Some points, each followed by its number:
[ 26  33 -48  38 -16  15 -25  29  39 -11   1  33  21  -6  39 -12 -30 -23  45 -36 -35  10 -25 -40] 0
[ 27  36 -33  37 -24   4 -25  32  37  -8  -8  36  22 -14  43 -10 -17 -31  46 -31 -20   8 -22 -46] 1
[ 16  -7 -16  13  -3 -22   7  -1  22   7 -13  19  13 -32  12  -7 -21 -26  28  23  -8   0  13 -17] 2
[  8  -2 -33 -51  18 -18   5  -9 -19 -21  52  18 -28  43 -22   5  17  35  -9  -8 -69 -10 -16  66] 3
[-15   4   5 -47  -1  18  14  -1 -23   8   8 -13 -22  26   0  13  11   8  17 -10  -7  -5  -7  -5] 4
[-28 -28  -6   3 -17 -22 -34 -48  19 -18   3  43   5  -9  19 -32  19 -30   1  17  51  44 -17 -12] 5
[  6  -5 -22 -12  45  27   9   8  -8 -77 -22  24  55   9 -10   9  39  40  12 -35 -15 -13 -84  -6] 6
[-43  21  29 -25   5  51   2  53 -71  37   6  -7 -42   4 -21  45 -10  35  14 -33 -17 -39 -17  13] 7
[ 19 -37  -4 -23  27 -18  38 -26 -23  -3   2  -9 -14 -11  -4  -4  23  13 -29  29 -19 -16  36  29] 8
[-37 -30  11  25  13  18 -46   9  51  33 -30   7  39   4  -6 -13 -20  19 -28  -3   3  31 -42 -23] 9
[-58 -16  10  -5  15  46 -16  25 -29  34  13 -79  22  57 -69  24 -34  44 -40 -28  30 -22  35  10] 10
[ -45  -27  -15   -9  -24   36    8   -6   -9   12   63  -33 -121    7    2    6   -7   19  -57
   56   24    1   33   27] 11
[-26 -34   6  29  -4   5 -46  -6  31  25 -10  10  26  -1   1 -17 -31   3 -13   3  28  25 -20 -18] 12
[  4  -6   3   3  27 -21   6  17  11 -22 -71   2  13 -32  19  40  21   3 -22 -23  39  42 -10  -6] 13
[-10 -12 -22  44  -8 -18 -37   8  30 -37 -23  12  30 -26   8   0  11  -6 -41  -5  47  57  19 -23] 14
[-28 -39  13   5  -3  29 -36  16  16  45  -5 -11   0  21 -18  -6 -22   6 -24 -10  10  11  -2 -13] 15
[  7   8  -6  -9  12 -15  30 -36 -27 -44 -23  16 -20  -6  10   5  14   5 -24  16  -9  -4  18  35] 16
[-16 -26  13 -29   1  39  -7  19 -39  27  19 -22 -30  40 -29  17  10   6 -14  -6  -4 -30  11   5] 17
[ -4  39 -14 -10  11  -9  22 -34 -39 -72 -35  23 -26   2  15  16  19   9 -29  -5  -4   0  15  44] 18
[  8  19  38 -73  35  32  45   0 -48  17 -13 -42 -20  36 -16  53  20  34  15 -23 -32 -46 -10   5] 19
[ 27  35 -52  39 -13  21 -24  29  41 -14   2  30  24  -3  35 -11 -35 -18  44 -39 -38  11 -28 -38] 20
[ 25 -17  -2 -13  -4 -26  35 -36 -19 -28   4   4 -20 -17  -8 -10  24   6 -34  68 -18  -3  30  30] 21
[-45   8   7 -43  39  51  -8  20 -35  15  34 -87 -14  51 -47  17  11  59 -20   7 -11 -36  -3  33] 22
[ 11 -21  11 -24  20 -25  46 -42 -10  -6  -5 -10 -19  -4 -13  -8  15   6 -30  53  -9 -14  33  36] 23
[ -8   6  11  11 -11 -16 -13 -30   9 -13  -5  20  16 -13  14 -12   8 -10   7   3  12  32 -10  -3] 24
[  6  13  11 -31  38  26  -2  23  -7   2 -14   3  19  13   4  39  12  22  -1  -2 -29 -33 -50 -15] 25
[-77  -9  26 -19 -10  47   5   8 -38  52  65 -80 -50  71 -30  -5  -1  39 -25 -16   8 -55  29  30] 26
[ -8 -21  11 -14  -5  11 -12 -26   2  28  16  -9  -2  17   1  -8 -27   1   9  10   4  -4 -10 -12] 27
[  1   7  -5 -41  19  37 -29  25 -31  17   4 -32  11  36 -35  25   1  25  -5 -19  -3 -19 -32  18] 28
Which point above is nearest to each new point? Its number follows each.
[-32  -6   9  18  31   4 -45  26  30  -6 -57 -12  55  -7  12  33 -14  10 -39  17  -1  35 -42 -34] 9
[-24  -6  -8  14   4 -15  -9 -25   6 -14  12 -10  -7  -5  10 -20  15   7  -7  25  23  29   3   8] 24
[ 10 -30 -17  14   6 -22  19   8  -9   9   3  -8 -13 -15  -9  13  30 -16 -39  11   7   4  15  15] 8
[-21  53  40  11 -17 -15   8   4  15 -19 -20  -1  27 -16 -26  -7  24   4  11 -22  10  16   9   5] 24
[-13 -17 -11  -8  16 -15 -12  11   4   2 -12 -12  24   5 -38 -19  31   5 -18  11  -6  -1  13  43] 8
[ 16 -36  15   0  21 -32  18 -65  -6 -28 -14   0  23 -33  28  -8  33  10   3  15  33  21 -32  15] 24
[-27  47  22   1  18  12   2  15 -32  -7 -21 -18 -42  -9 -29  14  23  18 -23  -4  15  -5  -4  15] 4
[-15 -32   2  27 -24   9 -29 -18 -19  20  42 -17 -26  -2   3  -9 -33  -1 -12  11  47  -6  16  -1] 27
[ -5  25  15 -10   9  12 -21   2  -7  -9   7 -22  33  21 -25  13   5  18  -6   7  11  -3 -18   0] 28
[ 14  -3 -10   1   8  -9  22  -7   9  -4  -4   7   5 -10   4  -7   1  -1  -1  16 -17  -6   7  -2] 2
[ 42 -36   4  15 -16 -15  15 -29  30  27  -8  16   6 -38  13 -23  -6 -18  14  23  -4   1   3 -15] 2
[ 27 -29 -17  11 -11 -14  10  -8  13   8  19  25 -15  -5  16 -20  -3 -29  -4   3   3   8   6 -13] 2
[ 20  13  11  10  -7 -15  16 -40  18  -8  -8  22   2  -8  23 -16 -27 -17  28 -10  29   6  -3   6] 24
[-12 -35  10   7 -45   7 -33 -53  20  46  47 -11 -13  13   7 -40 -59 -19  19  30  27   6  10  -8] 27
[  5   0  -2   9  -4  -8  15  -6   4  16 -13   3   6 -24  13  -2  -9 -15  24   2   0  -2   8 -17] 2
[ -1   8  -1 -41  11  22 -24  23   3  10   8 -28  26  15 -38  24   5  15 -11  14  -3 -23 -18  -1] 28
[ 17  -9  11  14   0 -26  -6 -60  13 -32  -9  20  32 -36  11 -23  27  -4   5  27  33  27 -18   6] 24
[ 14  -1  -6   1   6 -12  20  -5   8  -3  -6   8   5 -12   5  -5   3  -3  -1  18 -14  -6   7  -3] 2
[-11  39  50  -2 -10  17  11  -1 -32   1 -29 -11  -7 -17  -3  15  22  20  20 -51 -27  16  -1  12] 4
[ 12   7   7 -16  10  23 -20   8   6  -2  14  -3  14   4   9   3  13  11 -14  27 -22 -37 -24  11] 25
[ 11 -18 -30   9 -15 -13   8  11   4  12  15  13  -8 -22  30   2 -34 -18  31   1 -15  -2  19 -22] 2
[ 27 -35 -10   8  -5 -20  20 -18   6   4  10  18 -13 -12  13 -18   0 -22  -7  20  -3   3  12  -2] 2
[ -7 -32  12  -5 -23   0  -2 -45  13  36  30 -15 -14   8  -7 -26 -36  -7  -4  39  15  -5  17   5] 27
